In the data rows, the value 128 means zero.
A hidden rule labels the rows of this table. It goes by one to three of the table's principal directions, not those with the most spread.
[154. 130. 126. 127. 136. 148. 125. 138. 118. 137. 144. 102. 133. 125. 128. 147. 145. 134. 117. 127. 132. 145. 116.
 134. 133. 115. 131. 130. 97. 115. 138. 121.] 7
[139. 138. 117. 136. 132. 103. 175. 96. 127. 103. 117. 147. 113. 159. 120. 137. 125. 98. 100. 111. 123. 144. 174.
 117. 118. 137. 125. 121. 136. 126. 136. 134.] 7
[73. 118. 129. 148. 104. 101. 114. 135. 168. 141. 70. 200. 151. 106. 113. 62. 83. 106. 195. 182. 89. 64. 126.
 109. 136. 164. 93. 120. 220. 149. 56. 121.] 2
[91. 145. 127. 111. 113. 109. 155. 123. 113. 132. 153. 114. 112. 143. 114. 129. 111. 136. 117. 118. 135. 146. 148.
 149. 123. 141. 147. 119. 157. 150. 164. 127.] 8
[168. 147. 116. 135. 130. 144. 170. 106. 116. 112. 148. 136. 157. 137. 136. 129. 115. 85. 124. 133. 140. 157. 143.
 113. 108. 133. 111. 125. 110. 125. 123. 103.] 2
[94. 108. 139. 123. 126. 110. 108. 129. 146. 119. 106. 148. 133. 85. 131. 110. 141. 161. 156. 126. 123. 91. 94.
 94. 125. 126. 130. 135. 122. 150. 116. 128.] 2
[122. 115. 150. 132. 137. 139. 109. 130. 143. 127. 112. 134. 100. 134. 129. 148. 146. 142. 112. 114. 146. 115. 120.
 120. 133. 121. 177. 118. 110. 109. 117. 143.] 4
[127. 138. 131. 124. 125. 130. 143. 110. 119. 132. 133. 99. 80. 173. 107. 168. 153. 124. 76. 98. 135. 154. 149.
 141. 128. 116. 180. 108. 98. 118. 163. 143.] 8
[71. 105. 149. 143. 116. 129. 99. 139. 145. 170. 87. 98. 76. 145. 101. 150. 151. 150. 113. 137. 109. 95. 112.
 166. 169. 114. 190. 101. 136. 116. 114. 147.] 2
[119. 118. 106. 131. 124. 125. 142. 116. 118. 137. 134. 128. 151. 117. 119. 108. 120. 108. 129. 129. 119. 110. 126.
 148. 132. 132. 130. 124. 149. 131. 121. 122.] 2
[100. 113. 148. 122. 122. 87. 119. 139. 166. 128. 132. 149. 134. 129. 119. 100. 92. 153. 174. 152. 165. 111. 116.
 107. 137. 139. 129. 129. 204. 151. 109. 142.] 1
[177. 194. 143. 144. 124. 178. 101. 164. 104. 159. 124. 79. 120. 186. 128. 144. 123. 118. 128. 153. 106. 187. 153.
 163. 146. 153. 123. 125. 110. 86. 146. 108.] 2
[98. 123. 98. 148. 87. 135. 155. 94. 129. 152. 103. 164. 123. 136. 107. 101. 109. 72. 123. 141. 98. 105. 147.
 149. 116. 127. 138. 108. 162. 144. 112. 125.] 6
[147. 101. 123. 119. 135. 90. 150. 100. 158. 102. 152. 153. 133. 135. 129. 119. 117. 124. 130. 117. 183. 128. 121.
 89. 112. 112. 132. 130. 151. 147. 122. 156.] 1
[137. 112. 112. 114. 138. 138. 145. 117. 86. 110. 152. 100. 160. 92. 139. 150. 146. 126. 115. 104. 111. 130. 132.
 149. 127. 104. 76. 149. 82. 131. 158. 97.] 8
[161. 123. 132. 127. 117. 181. 100. 144. 108. 138. 140. 107. 165. 75. 154. 145. 149. 141. 160. 151. 112. 140. 81.
 117. 119. 87. 58. 154. 49. 139. 135. 81.] 5
[99. 129. 129. 129. 113. 114. 166. 110. 118. 132. 139. 123. 113. 135. 114. 141. 117. 127. 117. 126. 132. 139. 140.
 140. 128. 129. 146. 115. 145. 145. 145. 115.] 3
[198. 168. 149. 117. 156. 163. 99. 162. 97. 107. 150. 88. 132. 132. 165. 166. 152. 165. 122. 112. 133. 188. 132.
 118. 123. 126. 88. 160. 52. 101. 172. 112.] 4
[133. 117. 130. 126. 148. 127. 83. 172. 152. 127. 94. 146. 118. 100. 147. 117. 153. 167. 138. 129. 103. 105. 119.
 114. 130. 121. 101. 153. 120. 116. 116. 158.] 1
[163. 127. 100. 138. 128. 134. 136. 124. 135. 134. 129. 129. 158. 140. 132. 99. 119. 88. 135. 144. 125. 128. 135.
 135. 124. 123. 99. 133. 140. 122. 110. 138.] 8
[96. 113. 126. 122. 119. 115. 124. 138. 116. 130. 111. 142. 138. 88. 113. 132. 129. 144. 147. 136. 78. 106. 135.
 136. 138. 125. 65. 143. 143. 142. 135. 100.] 7
[187. 138. 110. 125. 121. 140. 136. 108. 142. 114. 164. 150. 158. 126. 154. 98. 116. 108. 145. 132. 178. 156. 100.
 79. 85. 116. 125. 138. 108. 148. 126. 138.] 8
[135. 109. 95. 123. 139. 87. 172. 97. 129. 115. 136. 118. 108. 173. 107. 133. 133. 98. 75. 93. 136. 132. 177.
 155. 131. 116. 142. 121. 157. 122. 149. 171.] 4
[69. 143. 145. 121. 115. 138. 116. 135. 119. 160. 101. 80. 37. 194. 85. 180. 165. 133. 54. 95. 97. 130. 169.
 187. 151. 125. 214. 90. 110. 103. 166. 159.] 8
[104. 133. 137. 121. 112. 114. 154. 115. 123. 134. 146. 114. 101. 154. 108. 151. 117. 131. 113. 123. 142. 149. 144.
 141. 130. 126. 150. 113. 145. 142. 154. 125.] 4
[127. 118. 131. 138. 137. 97. 112. 128. 149. 136. 105. 132. 66. 175. 110. 147. 134. 134. 94. 122. 121. 126. 145.
 141. 153. 130. 160. 112. 158. 109. 118. 177.] 5
[178. 145. 107. 136. 150. 156. 135. 146. 104. 130. 132. 102. 153. 146. 138. 136. 131. 88. 109. 139. 96. 148. 159.
 165. 140. 132. 77. 135. 110. 92. 120. 120.] 8
[107. 113. 130. 127. 119. 92. 95. 119. 152. 124. 113. 170. 130. 117. 117. 87. 108. 142. 162. 130. 133. 92. 108.
 102. 130. 146. 134. 131. 184. 146. 108. 147.] 2
[137. 149. 134. 133. 121. 125. 133. 120. 137. 118. 136. 152. 151. 129. 141. 96. 98. 117. 162. 147. 152. 136. 115.
 96. 112. 153. 131. 126. 149. 143. 108. 117.] 6
[123. 137. 127. 123. 126. 113. 130. 102. 107. 116. 125. 120. 89. 159. 112. 150. 142. 134. 86. 81. 124. 140. 159.
 142. 129. 134. 164. 123. 121. 120. 171. 142.] 2
[112. 118. 143. 116. 134. 124. 140. 101. 112. 108. 149. 123. 105. 132. 125. 159. 137. 143. 95. 83. 164. 131. 132.
 127. 122. 124. 186. 119. 109. 126. 155. 128.] 6
[115. 138. 160. 104. 130. 102. 108. 152. 147. 111. 140. 142. 124. 118. 128. 128. 116. 179. 162. 130. 152. 139. 120.
 87. 120. 140. 110. 142. 149. 149. 146. 127.] 7
[136. 136. 134. 121. 133. 133. 99. 139. 130. 125. 126. 120. 116. 123. 140. 128. 147. 153. 126. 117. 131. 132. 108.
 113. 121. 126. 141. 135. 98. 129. 139. 142.] 8
[145. 127. 114. 135. 128. 128. 148. 88. 98. 121. 126. 109. 97. 171. 106. 170. 145. 87. 70. 98. 103. 143. 166.
 158. 139. 117. 131. 113. 99. 108. 149. 129.] 8
[136. 137. 97. 105. 120. 149. 210. 61. 34. 107. 205. 95. 116. 136. 106. 202. 140. 92. 32. 48. 133. 181. 179.
 179. 104. 112. 157. 116. 72. 126. 222. 82.] 2
[201. 132. 106. 126. 149. 132. 126. 125. 130. 102. 148. 137. 182. 104. 155. 98. 134. 123. 148. 122. 150. 142. 109.
 87. 104. 124. 91. 158. 102. 126. 128. 128.] 7
[124. 106. 113. 120. 128. 120. 162. 103. 144. 105. 132. 154. 153. 108. 131. 111. 134. 102. 127. 117. 146. 108. 127.
 96. 100. 111. 123. 128. 115. 146. 116. 131.] 5
[94. 90. 122. 133. 129. 107. 122. 111. 154. 131. 116. 154. 132. 104. 122. 101. 127. 124. 138. 132. 140. 75. 90.
 113. 132. 126. 168. 113. 151. 141. 84. 148.] 6
[86. 109. 123. 120. 97. 129. 177. 97. 123. 143. 157. 125. 131. 112. 100. 146. 120. 108. 123. 139. 138. 126. 113.
 130. 117. 105. 141. 104. 127. 164. 132. 96.] 8
[157. 152. 117. 118. 125. 167. 145. 138. 89. 139. 161. 80. 130. 135. 128. 167. 147. 117. 98. 124. 110. 175. 141.
 157. 122. 108. 100. 132. 70. 120. 170. 101.] 8
[147. 122. 120. 138. 131. 155. 122. 124. 123. 145. 121. 121. 106. 160. 112. 152. 142. 97. 86. 117. 120. 127. 148.
 159. 139. 117. 158. 112. 116. 91. 122. 141.] 3
[115. 147. 119. 139. 111. 122. 131. 111. 114. 149. 117. 116. 112. 172. 96. 121. 114. 103. 113. 124. 110. 130. 155.
 164. 144. 152. 162. 108. 166. 117. 139. 130.] 2
[66. 82. 134. 146. 85. 141. 96. 133. 168. 166. 73. 178. 147. 89. 106. 89. 110. 108. 187. 178. 96. 49. 103.
 128. 137. 108. 101. 120. 176. 148. 67. 113.] 4
[134. 120. 108. 128. 148. 79. 161. 92. 131. 92. 126. 152. 129. 147. 124. 108. 120. 112. 104. 89. 147. 118. 162.
 119. 122. 149. 153. 128. 166. 124. 132. 158.] 2
[104. 124. 140. 130. 120. 111. 109. 135. 129. 135. 117. 146. 108. 113. 121. 130. 120. 162. 142. 130. 116. 119. 119.
 126. 137. 138. 130. 132. 156. 138. 133. 125.] 7
[121. 124. 151. 139. 134. 152. 95. 152. 140. 135. 101. 129. 134. 95. 147. 129. 143. 150. 155. 151. 116. 109. 89.
 110. 136. 126. 124. 131. 94. 122. 96. 113.] 6
[139. 122. 134. 130. 143. 141. 126. 137. 113. 128. 139. 101. 134. 109. 147. 148. 142. 150. 125. 125. 134. 136. 109.
 138. 139. 117. 128. 137. 96. 120. 134. 116.] 5
[97. 130. 147. 113. 117. 152. 111. 139. 116. 140. 136. 117. 122. 109. 112. 149. 141. 146. 127. 122. 123. 121. 111.
 130. 127. 125. 150. 119. 103. 130. 142. 103.] 2
[132. 126. 116. 136. 117. 124. 137. 134. 150. 146. 131. 126. 145. 139. 128. 96. 109. 112. 151. 157. 143. 127. 122.
 133. 128. 124. 125. 126. 164. 138. 110. 141.] 5
[139. 161. 157. 128. 115. 136. 74. 161. 145. 133. 116. 138. 135. 129. 147. 103. 108. 158. 187. 161. 130. 143. 105.
 96. 124. 148. 97. 144. 138. 140. 122. 121.] 6
[63. 105. 149. 144. 137. 104. 99. 134. 141. 127. 60. 153. 90. 86. 131. 127. 158. 184. 130. 112. 91. 71. 107.
 118. 149. 142. 173. 127. 128. 127. 109. 138.] 2
[92. 101. 121. 124. 105. 130. 117. 130. 140. 140. 116. 152. 180. 84. 112. 91. 110. 105. 181. 163. 102. 77. 108.
 123. 129. 121. 69. 131. 157. 154. 92. 99.] 8
[74. 131. 149. 135. 83. 164. 97. 148. 112. 185. 114. 111. 76. 133. 102. 170. 126. 139. 125. 160. 79. 129. 121.
 179. 151. 110. 128. 108. 126. 134. 137. 101.] 8
[183. 120. 119. 131. 167. 115. 136. 142. 175. 88. 139. 178. 194. 81. 182. 72. 114. 121. 179. 163. 171. 117. 80.
 42. 97. 139. 86. 148. 122. 140. 54. 142.] 2
[142. 104. 122. 122. 120. 115. 127. 130. 166. 131. 142. 147. 165. 121. 120. 99. 106. 107. 171. 166. 153. 113. 105.
 98. 122. 110. 84. 131. 162. 150. 93. 133.] 1
[127. 109. 126. 134. 134. 128. 103. 123. 131. 127. 103. 141. 116. 121. 123. 133. 145. 128. 117. 115. 109. 101. 124.
 128. 137. 122. 133. 129. 119. 114. 115. 139.] 2
[87. 120. 111. 121. 110. 103. 173. 104. 127. 134. 131. 120. 119. 157. 97. 121. 116. 101. 106. 114. 129. 121. 170.
 161. 129. 127. 148. 112. 174. 141. 149. 139.] 4
[141. 93. 143. 137. 156. 156. 61. 183. 157. 148. 91. 115. 108. 91. 155. 145. 180. 182. 129. 138. 113. 98. 82.
 127. 150. 91. 129. 146. 78. 98. 100. 159.] 1
[105. 155. 146. 120. 130. 130. 103. 145. 87. 138. 131. 90. 102. 135. 115. 160. 136. 163. 113. 113. 95. 144. 136.
 165. 154. 153. 139. 126. 120. 115. 166. 108.] 2
[196. 131. 134. 112. 159. 116. 124. 106. 139. 78. 166. 146. 134. 146. 150. 137. 130. 119. 114. 101. 187. 155. 117.
 68. 102. 127. 132. 133. 92. 122. 123. 152.] 8
[155. 165. 110. 126. 124. 142. 183. 111. 84. 110. 154. 105. 166. 130. 140. 132. 119. 99. 124. 123. 116. 174. 162.
 137. 110. 137. 80. 140. 100. 136. 166. 83.] 6
[187. 163. 142. 123. 154. 163. 111. 165. 115. 112. 150. 110. 171. 106. 169. 127. 132. 153. 157. 138. 145. 167. 113.
 103. 116. 139. 90. 157. 83. 112. 137. 101.] 3
[101. 137. 144. 118. 116. 114. 125. 125. 119. 128. 128. 118. 99. 147. 112. 149. 124. 141. 121. 121. 117. 138. 145.
 138. 136. 133. 126. 122. 136. 137. 153. 123.] 8
[107. 115. 129. 132. 122. 103. 130. 102. 156. 120. 101. 151. 87. 148. 118. 123. 144. 131. 106. 102. 142. 110. 131.
 104. 118. 122. 185. 114. 131. 135. 127. 166.] 2
[121. 142. 135. 135. 130. 157. 117. 134. 82. 155. 136. 74. 100. 141. 117. 171. 147. 148. 90. 108. 110. 147. 131.
 188. 158. 133. 180. 117. 103. 97. 163. 110.] 2
[74. 96. 141. 145. 143. 115. 103. 135. 118. 132. 79. 126. 92. 78. 142. 148. 163. 186. 117. 111. 86. 82. 100.
 145. 159. 127. 159. 131. 107. 122. 118. 129.] 6
[106. 140. 137. 112. 125. 142. 115. 159. 114. 137. 135. 104. 123. 105. 135. 142. 141. 160. 132. 131. 107. 137. 120.
 139. 127. 123. 107. 137. 101. 138. 152. 114.] 8
[82. 132. 152. 122. 95. 130. 100. 126. 125. 158. 120. 115. 42. 160. 97. 179. 143. 156. 95. 117. 110. 140. 128.
 148. 138. 111. 173. 105. 116. 138. 163. 140.] 8
[126. 125. 134. 120. 129. 127. 110. 136. 114. 122. 147. 128. 160. 79. 148. 116. 119. 159. 167. 138. 131. 124. 88.
 114. 126. 131. 96. 147. 122. 150. 130. 102.] 8
[153. 154. 137. 130. 122. 129. 127. 131. 122. 122. 152. 118. 174. 115. 151. 100. 99. 139. 183. 156. 152. 154. 100.
 104. 122. 145. 96. 143. 134. 150. 129. 98.] 6
[131. 141. 120. 137. 112. 132. 141. 105. 128. 140. 130. 133. 104. 178. 112. 128. 110. 87. 105. 129. 134. 140. 152.
 147. 126. 135. 160. 104. 150. 121. 124. 142.] 6
[89. 113. 129. 128. 130. 98. 140. 119. 128. 122. 122. 139. 139. 115. 115. 115. 110. 125. 140. 133. 119. 98. 131.
 136. 144. 147. 123. 121. 171. 137. 109. 120.] 8
[157. 130. 105. 123. 125. 116. 184. 57. 90. 104. 170. 112. 123. 164. 105. 153. 133. 96. 70. 64. 166. 161. 160.
 137. 112. 122. 183. 117. 114. 124. 184. 123.] 3
Here are more rows. What is the label of each one?
[90. 132. 137. 140. 112. 124. 88. 173. 160. 148. 77. 164. 162. 80. 140. 62. 107. 159. 211. 178. 94. 85. 105.
 111. 133. 152. 84. 149. 182. 148. 91. 118.] -> 3
[95. 97. 137. 109. 135. 89. 136. 104. 129. 96. 141. 158. 128. 107. 120. 133. 116. 138. 128. 103. 147. 99. 129.
 109. 125. 131. 126. 128. 153. 146. 126. 128.] -> 8
[161. 119. 86. 136. 118. 140. 161. 107. 115. 143. 134. 113. 147. 165. 102. 127. 124. 56. 99. 131. 107. 135. 173.
 174. 133. 107. 93. 122. 142. 111. 132. 130.] -> 1
[141. 154. 119. 138. 118. 138. 127. 120. 112. 140. 126. 115. 122. 150. 125. 120. 126. 120. 120. 123. 120. 147. 137.
 144. 127. 141. 149. 125. 128. 122. 147. 127.] -> 2
[164. 130. 133. 138. 165. 137. 73. 152. 131. 120. 98. 130. 116. 136. 146. 127. 150. 146. 113. 108. 116. 114. 130.
 133. 146. 143. 144. 141. 114. 80. 113. 160.] -> 6
[87. 147. 144. 131. 97. 147. 99. 146. 96. 182. 118. 83. 74. 162. 81. 172. 131. 149. 106. 130. 82. 143. 150.
 200. 167. 133. 156. 110. 147. 111. 172. 109.] -> 7
[142. 144. 140. 140. 136. 129. 111. 125. 124. 116. 106. 147. 112. 128. 135. 139. 135. 135. 126. 126. 109. 134. 125.
 104. 129. 147. 128. 127. 107. 117. 117. 120.] -> 2
[87. 126. 126. 137. 89. 138. 133. 142. 147. 152. 102. 155. 170. 95. 126. 78. 96. 114. 195. 180. 105. 100. 122.
 127. 120. 129. 77. 135. 174. 162. 103. 96.] -> 4
[107. 122. 121. 138. 130. 132. 117. 151. 129. 154. 112. 113. 150. 127. 121. 104. 113. 115. 146. 155. 104. 100. 132.
 171. 157. 143. 119. 123. 170. 114. 98. 127.] -> 6
[146. 154. 135. 121. 138. 133. 107. 150. 113. 124. 120. 106. 106. 158. 128. 152. 139. 133. 110. 121. 98. 153. 161.
 146. 138. 135. 95. 136. 110. 108. 152. 134.] -> 8
[128. 142. 130. 118. 124. 134. 143. 148. 105. 145. 154. 90. 128. 154. 111. 150. 112. 129. 119. 133. 125. 159. 166.
 178. 145. 128. 105. 131. 156. 117. 164. 113.] -> 1
[139. 148. 137. 124. 110. 108. 128. 126. 138. 138. 144. 125. 129. 189. 96. 118. 83. 105. 147. 148. 148. 153. 162.
 139. 140. 147. 113. 119. 200. 129. 137. 131.] -> 1
[100. 134. 148. 117. 96. 152. 92. 181. 164. 146. 119. 152. 193. 61. 155. 64. 101. 161. 239. 192. 131. 106. 80.
 87. 104. 122. 52. 160. 147. 177. 107. 96.] -> 4
[163. 155. 123. 141. 136. 136. 108. 154. 146. 137. 107. 131. 119. 155. 142. 108. 129. 124. 132. 146. 118. 146. 136.
 122. 126. 141. 123. 133. 132. 111. 114. 155.] -> 2
[147. 170. 131. 143. 124. 155. 153. 137. 102. 135. 134. 102. 148. 139. 143. 132. 113. 113. 140. 154. 115. 168. 142.
 145. 131. 147. 107. 128. 114. 121. 133. 88.] -> 6
[137. 130. 121. 134. 126. 97. 132. 115. 146. 122. 126. 152. 129. 156. 119. 105. 98. 101. 140. 146. 132. 126. 139.
 118. 132. 145. 111. 120. 178. 135. 102. 146.] -> 8
[105. 105. 137. 145. 113. 172. 81. 181. 151. 183. 90. 123. 129. 110. 131. 123. 128. 127. 159. 186. 89. 92. 109.
 170. 156. 102. 94. 128. 140. 113. 81. 126.] -> 4
[114. 115. 102. 134. 118. 165. 175. 84. 76. 135. 148. 113. 122. 114. 123. 161. 146. 95. 68. 87. 121. 127. 141.
 175. 117. 109. 181. 112. 82. 118. 155. 101.] -> 6
[97. 103. 152. 122. 155. 157. 80. 174. 128. 133. 117. 120. 141. 62. 159. 133. 151. 178. 145. 132. 122. 84. 79.
 134. 143. 124. 140. 138. 92. 113. 97. 120.] -> 6
[136. 156. 144. 137. 135. 151. 118. 149. 144. 131. 102. 124. 95. 159. 144. 135. 144. 131. 111. 128. 129. 145. 141.
 121. 121. 136. 165. 119. 100. 107. 122. 150.] -> 6
[84. 109. 150. 125. 119. 105. 133. 112. 141. 111. 110. 147. 107. 100. 134. 136. 139. 168. 138. 112. 142. 110. 111.
 96. 119. 118. 151. 131. 118. 157. 138. 126.] -> 4
[113. 93. 143. 134. 97. 147. 59. 141. 180. 146. 88. 182. 167. 81. 131. 73. 118. 130. 212. 171. 131. 63. 70.
 81. 118. 107. 95. 141. 146. 152. 71. 124.] -> 4
